Each row is where one point has got to under a steady rotation. How many steps took it there?
The counts run from 0 to 504.
106 122 83 61 80 124 95 71 122 104 119 93 73 78 130 113 109 152 134 91
 118 99 84 96 89 119 93 82 124 107 82 77 92 123 98 76 64 78 64 102 106
 123 66 131 105 40 89 127 57 109 139 99 121 102 133 102 95 78 115 108 77
 114 113 88 66 98 103 117 124 89 145 69 -> 283
118 127 88 83 83 117 85 77 93 107 102 127 108 77 116 127 106 148 129 85
 108 118 77 88 103 96 87 63 116 90 79 87 96 121 109 82 59 58 74 120 120
 137 91 118 101 76 89 142 50 104 131 107 113 95 103 100 80 83 92 114 82
 88 103 98 55 92 104 138 104 94 131 48 -> 504
96 112 71 67 85 101 104 74 103 104 119 144 73 71 142 128 109 121 137 92
 92 124 73 90 103 106 105 69 125 134 82 89 78 113 114 64 51 86 88 105
 113 134 82 125 91 60 112 110 53 111 110 126 110 76 114 85 81 109 111
 130 92 98 114 62 89 120 89 99 108 116 117 51 -> 411
104 98 90 49 68 106 104 68 112 75 105 121 86 80 127 133 97 135 143 92
 120 94 72 90 97 110 90 73 95 96 81 98 66 113 133 43 51 91 51 122 110
 138 85 120 86 65 97 123 58 127 122 117 118 106 115 112 108 105 99 117
 113 118 81 74 75 124 122 110 122 115 111 70 -> 422
113 100 95 54 81 81 103 61 122 104 135 139 94 77 128 103 123 146 136 69
 107 133 97 87 126 122 119 78 130 99 100 87 72 109 108 72 55 76 87 123
 133 133 93 95 114 59 87 104 55 128 112 136 97 90 91 117 71 92 113 128
 96 92 86 73 62 84 109 117 111 109 103 78 -> 408
95 127 98 58 77 92 105 69 121 92 131 126 60 91 130 122 99 130 143 88 122
 105 70 98 106 101 91 97 126 106 97 87 99 108 123 46 67 90 49 92 127 123
 77 144 106 50 78 109 64 129 113 134 104 102 128 118 80 79 114 127 86 96
 101 76 94 107 115 120 125 107 126 77 -> 75
118 106 80 79 78 116 90 80 122 115 108 136 94 58 125 114 141 137 123 73
 96 137 74 79 105 97 115 75 108 106 103 84 59 99 99 90 59 66 105 100 119
 112 93 113 110 67 96 109 46 103 133 102 114 82 93 95 102 91 122 95 113
 87 116 68 69 102 85 141 132 82 135 62 -> 404
103 124 84 73 70 125 94 79 125 86 99 111 71 83 141 133 103 129 130 93
 108 102 64 78 91 99 77 71 101 100 93 86 84 113 116 68 64 76 55 103 102
 108 70 124 95 61 100 119 54 117 134 109 116 107 136 106 95 81 104 112
 96 121 102 88 89 122 111 130 144 101 135 68 -> 424
109 93 80 82 88 113 104 92 86 102 91 134 83 60 119 148 95 134 142 89 84
 147 67 86 110 99 108 50 104 108 93 92 83 104 96 51 63 95 77 118 111 130
 94 122 106 78 101 110 34 123 125 111 114 91 80 88 79 84 127 129 97 105
 96 76 85 129 104 127 114 111 116 53 -> 209
125 103 105 90 76 109 103 76 94 99 102 115 94 65 110 126 97 149 146 87
 103 124 89 85 111 101 109 76 111 86 83 84 104 96 94 55 61 86 62 122 129
 133 81 126 103 76 72 104 63 126 121 113 118 101 77 101 74 72 96 136 88
 87 103 81 78 92 119 144 109 105 139 67 -> 247
91 114 99 64 97 112 80 91 104 102 106 138 67 79 125 127 108 135 121 82
 97 129 57 82 111 82 108 69 108 89 114 103 79 81 116 71 86 78 71 98 127
 114 109 116 115 50 80 132 25 127 116 120 101 89 115 109 95 98 136 130
 97 83 81 88 88 123 98 115 130 121 99 59 -> 470
119 102 107 99 74 121 85 89 114 102 93 108 76 58 106 129 93 126 126 86
 102 124 46 73 114 78 120 75 102 81 108 86 87 79 90 62 63 87 55 97 119
 124 94 124 106 50 83 117 48 125 117 102 95 75 82 100 96 86 127 133 101
 85 104 76 75 122 115 135 123 93 140 59 -> 339
116 93 98 62 80 101 97 75 93 92 107 138 98 73 103 114 89 150 125 68 111
 119 85 77 113 92 124 70 93 73 104 96 79 84 92 60 80 77 66 114 124 125
 95 111 103 60 66 105 47 130 109 118 105 118 88 122 99 82 106 124 93 79
 91 72 71 98 123 136 139 112 122 85 -> 46
95 108 98 58 80 100 96 63 128 97 120 145 66 62 145 110 106 120 131 80
 102 121 80 74 109 97 113 68 124 94 112 85 72 98 105 75 69 69 93 100 122
 107 91 96 104 52 105 110 44 121 103 137 115 85 111 98 76 101 114 130
 102 105 90 74 101 124 109 113 142 127 113 77 -> 268
97 125 99 60 90 88 106 80 115 102 147 117 53 83 116 104 115 128 142 83
 126 127 80 113 94 89 102 110 134 102 108 85 85 88 116 67 71 77 75 90
 127 104 91 152 104 57 64 116 46 135 121 103 131 81 108 107 104 80 110
 111 103 75 99 70 82 103 103 124 126 100 117 72 -> 276
117 109 88 62 89 116 101 87 101 91 109 134 88 69 120 112 89 145 120 72
 112 104 54 90 92 74 122 77 98 94 103 92 83 94 108 81 80 79 81 94 125
 121 90 140 86 43 74 127 36 129 111 87 108 103 99 115 135 98 102 103 102
 79 119 68 82 109 105 115 139 93 138 56 -> 392
117 95 108 102 68 112 108 86 115 83 109 109 86 68 109 112 103 155 153 78
 109 123 83 81 119 93 123 101 112 93 88 73 83 94 105 48 77 100 68 112
 128 121 88 139 111 52 70 93 59 127 137 92 104 83 92 90 87 82 118 127
 110 93 106 76 91 104 107 137 126 91 154 66 -> 287
100 116 69 54 94 110 88 83 98 115 122 152 85 74 124 115 126 151 112 61
 99 128 84 93 93 100 115 69 111 106 106 97 75 97 89 99 85 68 101 101 119
 111 89 124 113 63 67 114 28 104 138 106 118 122 111 119 105 74 125 90
 97 89 115 66 71 98 96 128 136 98 129 72 -> 354
112 113 86 64 78 95 113 60 125 100 125 115 86 69 139 92 111 138 145 81
 121 98 63 89 85 100 101 81 128 112 111 88 97 120 116 94 64 63 80 104
 121 115 74 131 92 30 99 131 41 116 108 92 112 69 129 85 103 109 106 106
 83 106 103 89 69 107 110 91 114 103 125 62 -> 231
130 90 86 76 82 99 113 68 104 96 105 128 114 53 114 100 118 155 145 81
 108 120 82 85 100 97 118 70 107 90 105 93 75 110 105 85 48 71 92 132
 117 127 93 120 92 66 98 120 39 117 120 77 125 68 84 84 107 95 91 103 96
 95 105 87 65 98 105 120 106 99 135 55 -> 402
108 109 94 71 97 103 112 68 98 95 109 111 94 76 117 112 79 157 143 83
 111 114 83 89 98 94 108 72 112 64 112 94 114 100 80 71 77 75 59 110 122
 117 84 129 99 60 65 120 39 123 113 107 114 109 93 91 87 70 101 132 77
 97 102 97 78 101 130 130 125 118 138 74 -> 388
117 104 108 97 85 112 109 82 115 92 97 100 79 56 110 119 107 130 154 106
 109 117 55 77 103 100 111 83 119 100 93 87 75 105 113 60 63 87 74 111
 114 123 88 138 111 52 104 117 47 117 130 96 116 49 101 69 86 108 119
 131 91 102 94 81 82 124 107 115 105 101 136 52 -> 28
116 84 89 53 101 92 102 80 84 102 114 135 102 69 99 100 115 162 137 71
 103 128 80 84 100 120 139 76 105 102 90 101 62 97 90 71 74 84 91 123
 113 144 97 115 105 52 82 103 34 120 127 107 109 92 100 104 101 103 124
 116 94 94 94 60 54 103 102 99 110 104 120 75 -> 149
122 83 72 74 88 105 119 85 83 93 98 144 109 49 124 115 99 145 138 75 101
 130 78 89 98 94 129 60 98 100 101 103 80 100 88 69 67 83 95 113 108 118
 91 129 81 71 91 108 31 119 122 84 129 91 78 89 106 87 96 120 102 100
 106 67 80 114 113 116 116 111 131 61 -> 351
122 101 78 58 79 107 89 86 104 105 109 127 108 87 113 130 103 165 120 64
 103 113 69 98 96 100 103 69 90 94 79 98 77 102 116 76 55 88 57 123 122
 138 91 109 99 67 76 129 50 121 128 106 99 124 103 140 115 75 99 100 98
 93 101 81 51 98 110 125 121 93 121 66 -> 252
105 110 83 64 60 121 98 72 122 78 104 118 81 75 138 135 94 136 134 81
 107 92 68 82 96 105 85 72 100 103 79 78 79 117 120 54 59 87 56 117 110
 119 73 114 87 64 104 116 67 117 127 115 114 113 129 113 104 95 101 114
 113 122 98 78 82 122 114 128 137 114 118 71 -> 423
105 105 61 60 87 120 102 92 94 104 102 141 91 75 137 144 102 137 131 68
 88 136 64 109 103 82 95 62 112 111 85 86 99 104 118 67 71 87 79 103 125
 108 95 136 88 71 81 135 38 121 126 94 113 102 95 110 114 87 117 107 107
 80 97 81 82 124 95 125 121 88 115 54 -> 211
110 103 75 65 95 89 104 76 93 102 99 118 89 75 118 118 79 143 127 90 113
 111 54 98 95 114 107 56 115 103 99 95 112 114 94 61 71 94 56 108 112
 147 80 134 105 47 85 115 35 110 115 121 100 96 117 90 79 91 126 134 60
 117 94 83 60 104 128 98 96 111 122 67 -> 38
116 106 86 85 93 94 101 76 120 103 107 99 75 80 120 121 119 140 148 100
 125 130 56 100 104 114 76 72 115 92 114 92 84 123 109 71 59 88 63 115
 102 121 98 130 115 80 86 126 42 111 149 105 122 77 114 87 70 64 125 114
 87 121 87 97 66 116 110 136 94 99 123 68 -> 375
113 105 86 65 108 106 114 76 88 100 111 108 94 66 109 102 104 167 147 80
 105 114 76 91 83 117 122 81 122 100 97 92 94 112 79 83 76 82 81 112 104
 129 77 137 110 40 78 115 32 117 121 89 125 79 107 76 86 88 117 121 75
 100 110 83 70 102 108 97 102 105 145 62 -> 491
100 84 91 55 72 92 103 73 138 81 113 124 71 67 132 114 97 122 140 71 113
 112 74 78 103 95 124 77 110 91 109 82 84 96 94 60 80 85 64 103 117 105
 83 114 107 40 82 99 49 128 109 123 102 102 102 105 88 92 128 130 106
 110 88 78 100 123 129 115 147 118 118 89 -> 177
110 120 115 66 78 86 105 60 124 97 135 105 75 92 121 97 112 151 157 89
 131 107 84 86 111 112 94 93 131 89 102 89 88 113 128 80 59 74 60 119
 124 122 85 123 109 47 90 119 55 129 112 115 108 75 124 104 71 86 101
 121 78 96 90 100 67 85 118 111 103 109 123 71 -> 25
115 102 90 76 65 85 110 76 113 91 114 153 92 77 135 105 108 119 134 75
 123 111 59 91 112 102 112 60 104 116 124 99 97 105 106 69 62 94 64 87
 108 126 70 137 97 58 88 84 57 116 114 112 95 96 108 112 85 58 106 120
 87 116 115 64 100 108 122 119 136 99 145 80 -> 346
117 89 79 74 69 120 108 83 125 95 102 116 80 62 138 131 110 124 144 76
 107 120 48 96 108 73 96 67 103 94 100 81 90 104 121 73 61 85 69 110 110
 101 93 133 91 62 90 131 50 130 127 82 118 86 90 99 115 92 116 108 114
 103 98 85 92 133 108 137 128 94 124 51 -> 171
107 80 64 41 85 91 106 73 114 85 110 118 97 86 122 115 90 136 137 81 120
 101 54 106 94 100 99 78 106 83 94 100 96 112 109 54 61 85 53 124 123
 142 92 120 96 52 73 125 43 116 123 120 101 110 113 110 112 106 117 111
 96 117 84 74 65 115 120 115 109 105 103 80 -> 382
106 113 96 52 101 98 101 80 93 98 120 120 88 75 101 107 113 159 136 84
 117 116 81 93 91 99 103 96 110 89 92 99 56 98 118 76 67 72 79 129 120
 118 107 126 93 60 78 137 37 131 120 97 141 88 111 100 120 113 111 96
 102 78 84 79 57 106 99 104 107 116 108 57 -> 19
110 93 104 46 95 102 98 72 113 96 118 99 65 62 96 110 99 136 141 92 120
 109 78 79 94 116 122 95 114 89 99 94 56 86 95 57 57 80 61 120 117 131
 91 108 115 44 83 96 48 124 114 125 126 94 104 108 103 105 118 119 85
 103 90 62 58 111 121 100 112 120 118 85 -> 279
